Small tables with named rows and columns. After each table, cells are looked up by row and column.

tetezi.tsv
	vof	rara	nanora	tufete	vubab	vafub
sof	141	130	139	141	127	128
penira	131	133	133	130	130	133
tuz	136	133	135	134	133	133
zogo	82	117	75	64	184	190
zal	119	132	125	124	142	139
funo	134	131	134	134	133	131
bog	3	201	155	98	193	83
kina	135	132	134	134	133	132
samez	130	136	132	130	133	141
sitode	131	138	132	130	135	142
fufog	133	129	135	136	130	126
rufo	134	127	134	139	130	108

rara of samez: 136
vafub of funo: 131
nanora of samez: 132
tufete of zogo: 64
nanora of tuz: 135
vubab of funo: 133
rara of sof: 130
tufete of samez: 130
vubab of fufog: 130
nanora of zal: 125
vof of samez: 130
nanora of kina: 134
tufete of fufog: 136
vubab of tuz: 133
vubab of rufo: 130
vof of sof: 141
vafub of bog: 83
vafub of penira: 133
Which row has the largest vafub? zogo

fura:
fields: vir, denuni
fure: [7699, -13311]
defotem: [47693, -16018]
gis: [-50997, 62530]
gofozel: [34583, -26249]
lugu: [3828, -14557]
segunem: [353, 1184]
rom: [-66350, 88978]
forata: [3591, -5990]
med: [43639, -20699]
muk: [40983, -17437]
vod: [-3832, 5699]
mava: [17619, -13372]
zole: [-5818, 773]

What is the vir of med in fura?
43639
What is the denuni of fure in fura?
-13311
What is the vir of fure in fura?
7699
What is the denuni of vod in fura?
5699
What is the denuni of gofozel in fura?
-26249
What is the vir of segunem in fura?
353
What is the vir of rom in fura?
-66350
What is the vir of defotem in fura?
47693
What is the vir of lugu in fura?
3828
What is the denuni of mava in fura?
-13372
What is the denuni of med in fura?
-20699
What is the vir of muk in fura?
40983
What is the denuni of forata in fura?
-5990
What is the denuni of gis in fura?
62530
What is the denuni of lugu in fura?
-14557
What is the denuni of segunem in fura?
1184
What is the denuni of rom in fura?
88978
What is the vir of gis in fura?
-50997
Which row has the largest vir? defotem

masasu:
|  | kesevag | napigil | puritig | gagad | mef | mekizo | ditafo | fil | kili | midato |
|---|---|---|---|---|---|---|---|---|---|---|
| lik | 190 | 121 | 187 | 253 | 215 | 202 | 169 | 130 | 100 | 106 |
| nevevos | 152 | 131 | 147 | 184 | 167 | 155 | 164 | 147 | 130 | 138 |
| kemutep | 119 | 203 | 167 | 36 | 107 | 149 | 107 | 142 | 178 | 195 |
| pomin | 176 | 146 | 170 | 251 | 196 | 180 | 157 | 136 | 136 | 171 |
| pame | 175 | 153 | 137 | 170 | 136 | 133 | 169 | 169 | 171 | 167 |
| sabat | 155 | 150 | 138 | 161 | 144 | 138 | 157 | 164 | 147 | 185 |
| deda | 203 | 165 | 183 | 183 | 163 | 177 | 161 | 150 | 164 | 133 |
| givif | 153 | 66 | 86 | 194 | 157 | 109 | 222 | 186 | 117 | 65 |
| bosuk | 199 | 158 | 199 | 207 | 182 | 195 | 153 | 128 | 131 | 134 |

mef of pame: 136
mekizo of pomin: 180
ditafo of kemutep: 107
ditafo of givif: 222
mekizo of pame: 133
kesevag of nevevos: 152
napigil of deda: 165
ditafo of lik: 169
kili of nevevos: 130
napigil of sabat: 150
mef of sabat: 144
ditafo of sabat: 157
ditafo of deda: 161
mekizo of kemutep: 149
midato of pomin: 171

fuzi
          sedase      tis
tano      -4.713   -3.792
lus       66.062    1.888
koz      -60.659  -23.872
bopov      0.869    1.020
mep      -20.345  -34.733
metup    -13.598   59.188
megon     -5.673   -7.175
vuf      -52.078   -6.327
zem        1.647    3.058
rolerek   -2.034   -0.233
numibe   -10.875   -6.394
lofi      -2.153    3.616

tis of bopov is 1.020
sedase of lofi is -2.153
sedase of lus is 66.062
sedase of vuf is -52.078
tis of megon is -7.175
sedase of koz is -60.659
tis of zem is 3.058
sedase of zem is 1.647
tis of lofi is 3.616
sedase of rolerek is -2.034
sedase of megon is -5.673

nemi:
,vuniru,segun,mateg,rapuz,viv,dul,pugida,rilu,sot,solele
sumila,-0.019,-0.125,-0.363,-0.201,-0.208,0.061,0.242,-0.082,-0.531,0.245
simug,-0.283,-0.134,-0.291,0.008,-0.174,0.094,0.005,0.085,-0.575,0.140
rop,-0.126,-0.100,-0.119,-0.068,-0.095,-0.069,-0.089,-0.047,-0.143,-0.080
zuku,0.058,-0.194,-0.392,-0.011,-0.177,-0.102,0.014,0.131,-0.019,-0.190
zoz,0.009,-0.129,-0.231,-0.082,-0.130,-0.094,-0.011,-0.020,-0.064,-0.112
sube,0.012,-0.118,-0.214,-0.121,-0.129,-0.085,0.010,-0.050,-0.089,-0.077
gavoda,0.016,-0.142,-0.253,-0.066,-0.133,-0.097,-0.007,0.008,-0.052,-0.135
rus,-0.007,-0.250,-0.502,0.137,-0.204,-0.075,-0.040,0.339,-0.047,-0.283
rav,-0.010,-0.109,-0.234,-0.156,-0.148,-0.038,0.090,-0.093,-0.252,0.051
pagoz,-0.016,-0.120,-0.347,-0.196,-0.202,0.046,0.215,-0.082,-0.467,0.210
kuragal,0.125,-0.184,-0.417,-0.062,-0.184,-0.103,0.081,0.088,-0.019,-0.160
vatup,-0.348,-0.264,-0.523,0.327,-0.219,0.059,-0.154,0.540,-0.419,-0.195

dul of pagoz is 0.046
segun of gavoda is -0.142
pugida of kuragal is 0.081
solele of sube is -0.077
sot of rop is -0.143
mateg of rus is -0.502
pugida of gavoda is -0.007
mateg of zuku is -0.392
rilu of rop is -0.047
dul of simug is 0.094
solele of vatup is -0.195
mateg of gavoda is -0.253
solele of zoz is -0.112
rapuz of zoz is -0.082

